M: 3 groups of rows, each row roughly a mix of its group's hidden directions; some rows fit no group:
M (90 x 12):
27  -10  13  -9  -40  -7  -14  8  -18  -17  15  -9
-16  -15  23  5  0  27  36  -6  1  -15  3  25
8  -25  9  5  -26  -26  -32  4  -4  20  13  -12
-40  4  22  4  13  -11  16  -25  9  17  5  -15
34  28  6  -6  2  7  2  17  -1  -8  15  -35
36  1  13  9  36  -3  -24  7  1  12  6  -15
26  -18  -6  7  -9  -24  -38  20  -9  16  6  2
22  21  -29  2  5  -26  -30  -4  -3  21  -3  -11
-25  9  9  -16  -12  -9  -11  -5  11  7  13  -47
-33  -20  1  10  -2  1  10  -12  -6  3  -11  44
-18  20  21  -2  -6  8  14  -30  2  -12  -10  -36
-38  7  29  5  3  -8  -20  -4  22  -1  -10  -22
20  -6  -39  11  18  10  -11  3  -4  27  -7  21
-39  -29  -11  -6  9  3  -14  3  7  6  -18  26
27  -6  -45  1  3  24  7  9  -2  5  -17  -11
-8  3  38  -3  -19  -2  17  -16  1  -5  20  -33
-47  -3  -7  -16  -23  5  13  5  4  13  -16  14
-7  2  32  4  -3  25  39  0  -3  -20  10  12
29  -10  -21  -7  23  33  1  2  21  7  5  -18
4  3  -37  8  18  -7  -21  -4  -3  29  -11  25
9  1  28  23  26  25  -17  5  20  -20  -9  -1
-21  20  8  0  10  24  30  -24  15  -10  -11  -20
8  -22  3  9  27  21  -18  26  6  12  -14  27
9  19  3  13  5  11  -6  -19  16  2  -21  -45
19  -20  -22  5  7  -12  -24  28  1  17  4  29
32  -3  -13  -2  24  34  15  -11  21  3  8  -11
-3  -17  -32  -5  30  16  -15  -8  21  20  -12  13
-22  -23  26  4  -12  20  31  3  -6  -17  2  20
-20  6  -11  -15  12  18  31  4  -6  -18  -1  37
-4  6  29  13  7  32  -11  -4  28  -16  -3  -24
25  9  13  23  -7  20  16  -29  11  -26  6  -10
20  -27  -2  11  29  -4  -23  19  -3  17  -6  24
-30  6  15  0  -24  -13  -3  -22  15  -5  7  -35
-28  -32  18  4  -9  15  24  -9  0  -12  -4  25
-24  1  -31  -4  20  10  8  -1  3  1  -20  38
-37  23  0  -8  10  6  16  -29  -6  -12  -23  -4
-31  7  9  -20  7  -8  -27  19  7  4  6  -33
-10  -3  -28  12  13  -9  -11  -14  -3  24  -14  39
-25  -35  -17  1  14  15  -4  -5  9  10  -15  30
-1  29  -1  5  -2  -36  23  -17  -18  -9  -11  22
-9  30  18  16  -5  6  24  -20  6  -30  -16  13
33  25  -5  6  13  7  24  -3  -17  -19  -6  25
10  27  -9  4  3  23  3  -17  7  -18  -30  -29
-14  -18  -15  -9  15  -5  -17  36  -11  1  -9  32
26  2  22  1  -9  24  29  7  -2  -20  17  -23
25  -12  -24  4  18  38  7  21  -1  12  3  9
20  -1  33  1  -22  -11  -7  -1  -6  -3  21  -36
48  14  -9  2  1  8  3  0  3  1  14  -32
23  -5  4  19  -8  -4  -24  -3  19  20  -3  -39
-43  -3  0  -2  -6  -24  -19  8  -9  6  -15  26
18  22  -18  -11  7  -21  -32  3  6  12  0  -31
-14  4  35  -1  -25  0  16  25  -20  -22  8  -2
-34  0  21  3  27  -26  8  -7  -3  24  16  4
-13  29  7  6  -14  -21  30  -27  -5  -2  -17  16
-11  2  -26  -14  14  -17  -41  12  9  17  -12  -8
-21  20  21  -4  -1  12  26  -28  4  -14  -5  -27
-5  16  -24  -4  34  9  11  10  -6  -8  -15  35
34  20  -27  0  7  -3  -22  23  -9  17  3  -16
-15  7  13  3  -20  11  5  -31  12  -4  -12  -41
-7  -4  7  15  -11  4  -8  -23  25  18  -10  -42
15  -8  -33  3  10  -9  -28  20  -8  8  -14  30
-7  1  33  -15  -12  11  10  22  2  -27  10  -30
11  15  -26  -17  -27  -4  31  -15  -19  -4  15  -8
-14  28  14  2  17  -46  -10  -2  -10  -9  -6  -2
5  22  -28  3  18  29  7  -6  11  -15  -32  0
24  -6  -39  13  2  -14  -19  -12  -7  27  -7  10
29  -2  -24  24  -4  -10  6  -32  -8  19  -1  18
-12  -39  14  30  -10  -2  -13  -16  20  3  -6  13
-25  -10  -21  -23  3  -13  -12  33  -14  12  -6  20
-30  -9  30  1  -15  -12  8  -22  6  14  15  -25
44  -4  2  11  13  13  -11  -3  0  -16  23  -24
36  2  -4  19  12  6  18  -4  -12  -8  -11  38
-5  -32  4  15  16  3  -19  17  7  13  -17  35
12  7  18  4  29  -23  -32  4  3  8  9  -30
28  -2  -20  -1  19  0  -6  33  -8  -3  4  34
-3  0  27  4  24  4  -32  7  19  11  1  -32
14  -19  16  17  31  -13  -30  7  7  25  -7  7
10  17  14  9  -19  11  21  -36  11  -9  8  -28
-25  3  27  3  -10  -10  4  -29  6  9  2  -37
5  -9  -12  9  -32  19  35  -24  1  -5  -4  19
33  8  19  30  3  -6  7  -34  6  -13  5  -10
-29  -31  6  2  -2  23  14  16  -6  -4  -7  32
24  -3  -32  -5  1  10  -10  24  -7  -13  -10  34
-48  4  -2  1  19  -12  4  -23  1  17  -13  5
24  24  18  4  19  35  2  0  10  -18  2  -20
-17  -30  -2  14  -9  -12  8  -37  2  5  -10  27
-12  17  -4  1  -16  7  37  -12  -5  -5  -22  34
-6  -20  -26  -6  2  -7  -8  19  -7  7  0  47
-19  -30  -8  -16  -16  27  -13  14  15  18  10  -20
-20  9  6  9  -31  -29  -28  2  14  17  8  -12
which group is each row in? (one row of each group first):
34  -12  -9  24  2  -3  17  -14  -11  -2  -5  36 | <12>
4  28  -19  1  21  29  14  -7  9  -18  -28  -2 | <23>
-12  8  39  -2  -16  10  27  16  -11  -25  11  -2 | <121>

-42  20  13  -11  -20  14  16  -9  15  3  -15  -8 | <12>
10  22  10  8  -13  9  15  -23  6  -35  14  -27 | <12>
10  -18  -34  5  21  25  -6  11  1  22  -7  23 | <121>
43  -5  6  -5  -17  11  3  27  -5  -19  20  3 | <23>
-32  -14  7  13  -9  -8  13  -14  -12  1  -9  42 | <121>
16  38  -12  -6  15  2  -15  36  -10  10  5  -6 | <121>
-16  1  -2  -7  28  -21  4  14  -20  6  11  40 | <23>
33  7  -18  8  28  -6  -19  28  -7  4  -5  17 | <23>
-28  -19  -1  -8  -9  -35  -21  0  3  26  5  -15 | <12>
